(in the rows, 128 means zero)
One turn sends every row of this set to another row. A few are shown first. Where does it send the rows asked after them?
q_10: [136 116 131 141 148 161 118  97 154 128 145 118 137 114 154  94 118 129
 132 136 126 100 118  97 116 109 147  89 131 101]
q_47: [105 115 139 116 112 119  95  85 150 120 122 140 134 140 147  94 148 130
 116 137 117  98  98 122 128 129 129 113 115 119]
q_529: [ 91 141 158 133 134 136 118  94 116 117 113 129 134 137 139 115 132 116
 121 146 116 109  93 125 132 135 122 102 116 127]
q_896: [ 99 137 177 117 116 131 100 126 128 109 134 132 147 107 132 121 133 130
 139 151 107 103 104 122 131 100 140 115 131 121]
q_959: [127 111 130 152 143 156 116  96 140 139 137 118 129 122 159 103 126 128
 139 136 124 120 114  84 113 108 150  89 112  94]
q_916: [ 90 136 158 133 133 136 118  97 118 120 114 130 129 136 139 117 133 120
 122 146 115 106  91 123 136 136 121 102 119 132]
q_508: [104 120 141 116 111 124 102  81 141 126 118 137 137 146 152  90 148 124
 118 142 116 109  98 116 118 121 130 104  98 116]
q_240: [114 100 132 155 141 145 107 104 154 141 140 127 125 118 156 113 127 140
 143 125 126 112 119  85 128 116 150 103 134 106]
q_794: [133 139 161 108 130 157 116 105 131 113 152 111 153 104 149 102 119 129
 139 137 106 103 101 102 118  90 148  90 107 105]
q_822: [115 123 137 111 114 127 102  80 144 121 124 134 136 142 149  91 150 125
 111 146 115  99  96 122 122 124 129 108 108 114]
q_377: [ 98 122 164 122 117 132 103 115 142 126 140 137 152 109 153 121 114 143
 161 120 111 131 108  96 125  98 156 101 112 118]
q_925: [ 88 138 160 134 132 132 118  98 117 124 115 135 131 140 141 116 129 117
 124 147 118 113  92 121 131 135 121  99 116 128]
q_684: [ 85 138 159 135 133 134 117  98 116 123 112 132 131 139 141 117 128 118
 124 145 118 111  93 124 136 134 123 103 118 130]
q_38: [116 109 130 148 137 149 111  96 152 141 136 125 140 121 159 103 114 129
 151 122 127 128 124  88 112 107 156  86 117 106]
q_343: [119 105 133 154 140 151 113  97 144 146 136 124 130 123 160 108 125 131
 147 131 126 126 116  84 115 108 152  90 115 100]
q_912: [133 118 128 139 145 161 119  93 151 131 142 116 141 118 155  95 119 124
 137 135 125 109 119  91 110 104 149  84 120  99]
q_624: [106 143 177 118 114 133 102 122 118 113 132 128 152 111 131 114 131 119
 142 155 106 115 100 118 115  98 143 106 113 117]
q_555: [107 139 176 114 121 136 101 125 122 109 135 129 148 105 130 116 134 125
 136 154 106 101 100 125 132 103 138 112 130 121]
q_86: [109 118 162 119 124 140 103 118 152 112 153 132 145  95 147 119 117 145
 145 122 108  99 106 108 143 105 146 113 138 123]
q_906: [134 136 160 110 132 159 116 110 139 107 158 115 148 101 147 104 121 135
 133 137 104  92 103 108 131  95 145  98 123 112]
q_336: [ 99 119 139 117 112 119  97  83 143 126 118 137 138 148 150  93 146 125
 122 140 117 113  98 120 118 123 133 107 100 114]
q_34: [115 103 132 150 139 148 109 102 166 138 140 131 136 111 157 110 114 137
 145 118 126 111 120  95 127 117 153  98 141 113]
q_946: [136 109 129 149 146 158 118  96 148 131 144 114 125 119 153 100 129 130
 130 141 124 101 113  89 125 109 144  94 127  97]
q_775: [ 92 140 159 132 135 137 120  94 115 121 115 129 130 137 140 116 131 115
 124 147 115 111  92 123 133 132 121 102 115 129]
q_616: [121 101 129 150 143 149 113 103 157 135 140 122 121 116 153 112 128 137
 136 127 126 104 116  90 134 117 148 105 141 104]
q_972: [110 143 177 113 119 136 104 119 117 109 134 126 153 109 132 112 132 121
 140 157 107 108 103 123 120  98 141 105 116 116]
q_898: [110 143 174 115 121 137 103 122 122 108 137 125 150 106 131 114 132 124
 135 157 103 104 101 123 124 100 137 109 121 117]
q_476: [ 97 134 179 121 115 132  97 126 127 113 132 136 149 108 130 121 132 128
 144 152 108 110 104 123 127 102 142 111 126 120]
q_884: [ 92 141 158 134 133 141 121  97 118 119 114 128 131 139 142 115 132 117
 120 145 118 108  92 120 136 135 121 101 121 129]
q_358: [124 113 131 146 141 156 118  93 152 137 136 122 144 120 157  94 113 126
 142 131 127 119 116  88 107 102 153  80 115 102]
q_502: [111 122 138 113 116 123 103  79 143 120 119 133 138 144 149  89 148 126
 116 144 118 102  96 121 116 123 127 105 103 113]
q_665: [114  99 131 157 137 145 107 101 149 142 136 129 125 121 158 111 126 135
 148 126 128 124 121  86 123 112 152  99 122 102]
q_104: [108 105 132 150 138 144 110  99 160 142 134 133 138 118 159 106 114 133
 150 119 128 123 121  89 119 113 156  93 131 112]
q_96: [104 128 163 120 121 140 106 108 131 125 142 126 156 107 152 112 115 131
 159 128 109 134 106  94 114  90 155  90  98 111]
q_722: [131 107 130 148 145 158 114 102 151 132 147 117 123 115 155 105 128 134
 129 134 125  98 116  92 131 116 145 104 138 101]
q_730: [ 89 139 158 132 133 137 119  96 114 119 112 131 133 139 140 113 130 115
 125 145 117 111  92 120 133 134 122  97 113 130]
q_921: [135 112 130 149 144 160 120  92 142 136 141 114 130 121 155  99 130 128
 133 139 124 110 116  87 115 106 146  89 119  95]
q_467: [ 97 116 167 124 119 134  99 120 150 122 147 136 148 100 150 123 115 146
 154 116 109 115 107 102 135 101 155 111 128 123]
q_68: [131 111 132 141 148 157 116 101 161 129 146 120 134 111 154 100 120 133
 129 129 126  96 120  99 126 112 147  94 143 107]
q_49: [ 97 138 177 119 115 128  96 124 125 116 132 136 151 111 133 120 131 124
 145 150 106 116 104 118 123 103 143 109 119 120]
q_214: [123 106 132 143 141 150 109 103 167 130 143 125 132 109 156 103 117 136
 138 121 128 102 120  97 128 114 151  98 145 111]
q_872: [124 126 159 114 130 150 111 116 149 107 159 119 143  97 146 112 120 144
 133 128 105  89 103 112 140 102 144 108 137 118]
q_421: [100 116 141 118 109 117  96  88 149 125 121 141 134 142 149  98 147 131
 119 135 118 105  99 121 128 131 132 113 114 118]
q_24: [120 135 161 116 125 149 116 103 129 118 147 117 156 108 152 103 119 130
 149 136 105 122  99  96 112  87 151  88  97 104]
q_187: [100 139 179 120 117 130 100 122 119 113 130 133 154 113 131 118 130 123
 145 152 104 118 103 118 121  99 143 107 115 118]
q_112: [ 98 114 138 119 108 114  96  85 146 127 121 142 134 146 152  97 145 130
 121 135 117 110  98 117 123 124 134 110 107 121]
q_920: [112 121 138 113 115 125  98  86 147 119 125 134 135 141 148  94 149 128
 111 141 117  94  97 124 127 127 127 112 116 119]
q_350: [ 87 139 160 135 133 136 116  99 118 121 114 133 128 138 139 117 132 120
 125 144 116 109  96 122 136 137 122 103 121 132]

q_68 turns into q_104
q_916 turns into q_925
Now these:
q_616 turns into q_343
q_794 turns into q_86

One turn sends every row of this set to another row. A few are shown first. Where does it send the rows asked after them?
q_909: [152 123 151 115 134 118 116 137 112 125 123 119 134 149 124]
q_516: [104 149 109 117 137 134 112 124 132 129 108 116 118 126 129]
q_90: [136 149 125  84 137 138 139 134 100 119  96 115 129 129 123]
q_478: [127 145 133 102 143 125 130 141 106 148  89 124 133 147 143]
q_120: [138 148 115 121 139 142 133 113  93 133 140 113 132 139 120]
q_264: [134 144 127 107 151 141 124 115 102 137 144 110 139 132 107]
q_924: [132 138 137  77 146 140 128 132 112 123 103 106 129 128 109]
q_161: [132 135 122 106 126 147 132 100 106 135  90 132 142 133 134]
q_208: [137 129 133  91 135 139 119 130 122 119 102  92 116 133 100]
q_125: [146 132 118 109 120 137 125 129 118 114  99  95 110 138 110]
q_523: [142 140 115 126 138 140 127 110 102 133 143 105 126 140 111]
q_485: [102 153 109 111 142 135 115 126 127 131 109 122 121 126 132]
q_816: [102 149 114 113 139 134 109 125 134 133 111 114 119 126 125]
q_798: [150 150 129 121 120 121 122 114 140 145 123 106 140 118 120]
q_413: [134 148 122 110 149 145 134 115  94 136 141 116 139 135 117]
q_25: [120 137 145  93 152 123 118 140 118 154  98 113 135 145 124]
q_780: [144 142 113 102 121 137 138 130 103 112  91 112 117 138 125]
q_766: [136 125 120 118 115 146 124  99 114 132  94 121 130 136 127]
q_196: [135 118 128 113 121 147 113  95 126 138  99 112 130 134 114]
q_396: [104 151 106 117 136 136 113 125 129 129 107 120 118 125 132]
q_979: [136 139 125 118 143 141 121 109 106 136 144 104 129 139 105]
q_857: [147 154 133 111 128 124 120 115 140 149 125 108 148 113 120]
q_445: [133 139 118 122 127 121 130 137 107 142  89 117 120 153 140]
q_779: [145 159 132 109 129 121 128 116 131 146 123 115 151 114 128]
q_708: [152 129 146 115 132 117 123 138 105 123 121 126 137 150 132]
q_213: [127 126 140 107 141 123 108 133 131 150  98 100 121 149 116]
q_984: [103 151 114 108 144 135 110 125 132 131 110 120 124 123 126]
q_636: [128 120 138  98 133 148 116  98 125 143  99 115 139 128 112]
q_98: [154 126 145 119 129 115 121 137 108 123 122 120 134 151 129]
q_42: [151 157 122 125 115 121 126 114 132 144 121 109 140 120 129]
q_308: [150 125 152 108 138 118 118 138 111 127 125 120 138 146 126]
q_360: [149 159 125 118 124 121 131 116 129 145 119 117 148 117 132]
q_685: [150 129 151 110 136 118 123 140 106 125 122 126 139 147 130]
q_36: [133 127 125 125 127 122 114 132 123 143  94 103 115 157 126]
q_406: [129 132 136  92 135 148 126 100 112 142  95 130 146 127 126]

q_984 turns into q_396
q_120 turns into q_979
q_125 turns into q_924
Now these:
q_798 turns into q_779
q_196 turns into q_406
q_445 turns into q_213
q_708 turns into q_909

